(in the rows, 128 means zero)
Rotation paths and how fast each direction turns (degrees a step)
Each turn is a multiple of 5 degrees from 10 to 175, or 0.
Each row of a path follows its step; steps can be skipped.
Path 1:
step 5: [123 131 122 125 122 128 134 126 132 123 124 139 125 137 126 117 131 134
 135 126 135 125 127 119 133 131 124 122 138 130 133 135 127 131 130 129
 133 131 129 121 137 131 126 118 128 125 137 132 127 124 119]
step 7: [130 124 126 123 128 129 119 137 134 119 123 128 127 142 128 132 133 137
 129 134 132 123 131 127 135 133 126 132 129 125 130 133 131 130 119 135
 119 130 131 135 124 129 130 131 132 129 127 126 140 138 121]
step 8: [131 134 139 137 132 137 129 124 128 123 133 121 125 132 130 129 135 126
 134 112 130 133 129 133 131 126 132 133 128 121 127 130 127 130 120 128
 125 132 122 128 127 126 131 114 139 127 134 132 126 126 124]
step 17: [117 135 132 129 125 130 125 121 132 134 129 123 128 131 126 140 127 131
 134 120 124 125 129 131 134 130 123 136 122 130 128 138 140 129 131 126
 120 126 127 129 134 121 126 122 122 128 138 130 123 123 137]
step 26: [136 128 139 139 118 132 128 132 125 126 131 136 118 127 126 133 123 123
 133 121 127 125 125 130 127 126 123 121 121 135 127 129 137 126 133 127
 125 133 125 129 129 125 132 123 124 132 132 112 127 120 130]
step 28: [131 135 133 128 124 131 125 131 131 132 133 128 126 129 125 131 118 126
 132 131 133 132 123 130 127 123 127 117 133 123 134 132 120 126 127 125
 117 130 139 136 133 134 130 124 129 115 129 136 127 115 128]
step 29: [125 129 126 123 129 136 127 129 117 123 127 117 126 124 119 128 129 130
 125 118 127 132 124 127 122 130 132 117 123 126 118 124 124 132 138 121
 126 124 121 131 135 129 127 141 130 129 127 125 129 126 137]
step 30: [118 131 131 126 127 124 113 130 126 130 129 136 126 128 130 120 125 135
 131 128 136 127 128 114 131 134 126 122 123 127 133 129 135 127 130 127
 128 135 138 122 127 130 122 140 134 126 128 129 122 127 124]
step 31: [132 132 129 134 119 135 140 123 127 131 127 128 128 126 139 123 132 136
 132 119 129 134 133 128 127 135 119 123 128 134 133 125 110 127 132 128
 134 128 132 128 135 130 132 133 132 132 132 130 125 127 128]
Speeds:
[126 127 127 129 125 128 128 127 128 126 129 127 127 130 130 129 130 127
 129 129 128 122 127 131 129 126 128 129 127 130 129 128 128 128 125 129
 129 129 127 129 129 128 126 126 130 129 128 127 129 129 129]
40
[130 130 128 128 129 129 130 130 127 127 127 126 126 127 128 128 128 126
 131 127 125 128 126 130 127 130 130 130 126 127 129 129 128 131 129 126
 129 128 128 129 132 128 128 127 124 129 130 127 126 127 128]
125
Path 2:
step 5: [139 130 124 125 131 122 132 124 127 127 119 123 134 129 130 126 126 122
 128 135 115 125 128 135 134 124 126 142 136 126 123 124 131 133 126 124
 129 120 120 125 124 130 134 126 126 119 125 129 145 129 129]
step 7: [131 120 119 128 138 130 126 122 128 123 116 117 123 135 128 128 132 129
 130 131 127 130 140 132 136 119 124 128 135 128 119 119 137 121 136 128
 132 120 129 127 120 133 129 124 132 127 126 120 129 120 127]
step 17: [131 138 124 138 137 122 123 132 131 128 124 136 134 125 130 135 125 132
 121 127 126 127 128 128 126 134 128 119 130 132 126 129 127 125 122 122
 119 117 131 138 120 140 132 128 128 127 129 120 134 140 138]
step 18: [137 114 121 133 134 128 125 121 122 133 120 121 120 136 126 129 134 134
 122 115 135 132 134 132 131 126 135 124 136 135 125 126 127 124 129 127
 132 123 114 129 125 136 130 128 133 128 131 124 131 129 129]
step 19: [138 130 115 129 129 125 131 122 135 132 120 135 132 125 137 129 135 125
 131 125 118 127 125 130 122 127 124 124 117 130 130 123 131 127 123 125
 128 118 121 120 127 128 133 133 121 125 130 117 141 130 136]
step 22: [143 128 120 139 139 128 119 124 130 131 124 131 125 126 123 123 126 122
 119 126 127 132 131 130 131 129 128 124 132 124 133 119 132 125 123 123
 136 120 137 118 132 134 123 126 127 123 130 129 141 131 136]
step 23: [122 126 122 130 130 124 131 126 130 128 112 121 134 131 134 135 132 132
 120 126 129 128 127 129 127 120 126 134 134 129 126 113 131 126 133 131
 125 115 127 128 120 132 129 124 131 115 129 117 131 122 126]
step 26: [127 129 118 137 132 130 127 130 137 126 122 134 135 121 124 128 133 131
 129 130 114 129 132 134 134 115 116 124 132 127 122 122 135 130 128 121
 132 119 129 132 127 131 124 119 134 125 118 127 129 121 130]
step 33: [137 129 119 137 131 124 131 125 131 130 124 138 127 126 118 125 122 123
 128 123 120 133 128 124 128 126 126 121 137 128 128 129 119 124 121 118
 133 121 127 128 126 139 132 134 128 128 130 121 131 142 140]
Speeds:
[127 127 129 127 129 127 127 129 129 130 131 127 125 127 126 126 130 129
 125 130 127 129 130 128 127 128 126 128 127 130 132 129 125 127 127 125
 129 127 129 126 126 130 125 129 128 129 128 128 127 129 127]
160
[124 126 127 131 126 127 128 127 128 126 129 129 129 129 125 129 128 130
 130 129 129 129 130 125 130 129 127 130 127 126 127 129 127 130 127 126
 126 127 127 127 130 129 129 130 127 130 130 129 127 127 130]
20
[129 128 125 128 130 130 129 127 128 127 128 128 128 130 128 127 130 128
 127 129 128 129 128 127 127 125 126 127 124 128 129 124 126 130 126 130
 130 129 128 128 129 128 128 128 128 127 129 128 125 125 129]
95
[129 127 129 128 126 128 129 128 127 129 130 130 127 129 128 130 125 128
 126 127 127 130 128 131 128 129 128 125 127 129 128 130 127 128 127 128
 127 129 124 129 127 128 130 129 127 128 128 125 125 130 131]
20
[130 129 128 128 128 129 130 129 127 131 127 127 128 126 125 130 129 128
 128 129 129 128 127 126 129 127 129 131 131 128 129 129 124 131 126 129
 128 129 126 132 126 130 129 129 130 128 127 129 128 129 128]
115
[126 128 127 127 126 127 129 127 126 131 126 127 129 126 129 128 130 126
 128 128 131 127 129 124 125 128 129 127 128 129 124 130 128 127 129 129
 130 127 128 126 129 130 126 129 128 128 130 126 127 128 130]
70
[127 129 126 127 127 130 127 127 127 127 132 127 128 130 127 128 127 129
 126 129 130 127 128 126 129 128 130 127 129 127 127 125 127 127 131 128
 128 126 129 128 126 131 130 128 126 125 128 128 130 131 128]
65
Path 3:
step 1: [130 130 124 125 138 126 129 126 132 113 127 130 125 124 137 138 118 128
 134 132 131 132 133 131 126 132 130 132 125 132 127 129 133 120 125 129
 123 121 125 136 125 126 131 135 128 117 124 127 126 122 128]
step 6: [137 132 121 124 123 130 126 129 127 126 125 123 127 122 129 130 121 134
 124 127 121 125 120 141 128 126 126 130 122 124 129 131 121 138 126 128
 132 126 125 119 120 119 121 126 132 126 126 129 121 127 118]
step 11: [128 129 135 123 130 128 127 126 129 126 129 138 130 135 118 130 130 128
 127 130 129 133 127 126 125 129 132 126 131 135 118 120 132 138 135 136
 129 124 136 119 123 135 130 124 135 126 129 121 123 127 118]
step 21: [127 133 119 129 128 132 127 130 127 128 121 125 132 124 130 127 123 119
 123 136 126 132 125 135 134 127 132 136 126 128 129 129 129 127 122 127
 138 121 116 121 124 118 128 135 141 127 128 128 124 131 126]
step 23: [129 122 139 122 127 129 129 133 126 128 135 138 123 125 129 132 124 124
 120 136 127 133 129 131 130 134 124 130 129 126 130 127 122 138 136 133
 136 113 124 131 126 122 131 130 128 128 129 126 125 137 125]
step 25: [129 130 121 129 127 133 121 125 133 134 123 128 128 129 126 131 121 130
 125 138 132 128 122 143 133 134 135 118 122 123 134 127 131 136 135 132
 128 124 127 128 130 122 130 125 122 125 137 126 127 129 119]
step 29: [130 135 124 129 131 126 132 130 136 123 136 134 120 129 124 139 137 126
 126 123 128 133 130 138 128 133 134 124 118 133 128 125 120 129 130 130
 132 131 132 131 140 127 126 127 130 121 138 122 124 128 127]
step 37: [127 130 119 128 128 127 124 131 130 124 116 130 131 137 137 131 113 130
 125 134 121 129 132 132 134 138 124 131 132 127 120 125 126 131 124 124
 132 126 124 132 121 126 127 126 131 124 135 130 122 125 127]
step 38: [135 130 131 130 127 124 123 130 130 121 128 138 123 134 124 134 127 131
 123 125 124 131 122 127 134 135 126 127 129 135 133 132 127 134 136 132
 132 120 125 123 128 119 119 129 128 131 128 138 119 137 120]
Speeds:
[127 127 128 126 129 129 129 130 127 131 126 129 128 127 125 129 129 128
 128 123 129 128 129 127 128 128 127 129 127 130 127 126 126 130 130 130
 129 126 127 126 130 129 128 131 126 127 127 129 125 128 130]
120
[129 127 129 129 128 127 127 127 129 127 127 127 130 130 128 126 129 124
 131 127 127 124 129 128 126 129 127 129 131 131 127 128 130 129 129 131
 127 126 130 127 127 127 126 129 130 129 127 127 129 126 129]
170
[127 127 128 128 128 127 129 128 129 132 127 130 127 129 127 125 128 128
 126 128 129 126 128 130 131 128 126 127 128 130 128 127 128 130 128 127
 128 128 125 131 126 129 131 127 131 127 127 127 130 125 126]
155
[130 127 125 130 127 130 128 127 130 128 123 128 127 130 127 129 128 129
 127 127 129 124 127 128 128 128 127 126 127 125 131 129 127 129 127 128
 130 128 129 128 128 127 128 126 127 128 127 131 127 128 130]
115
[129 129 128 129 129 128 127 129 127 126 129 127 125 129 127 129 129 129
 129 126 126 126 128 128 130 127 128 128 125 131 128 126 127 129 130 126
 125 130 130 125 127 129 126 125 130 129 126 129 128 127 126]
160
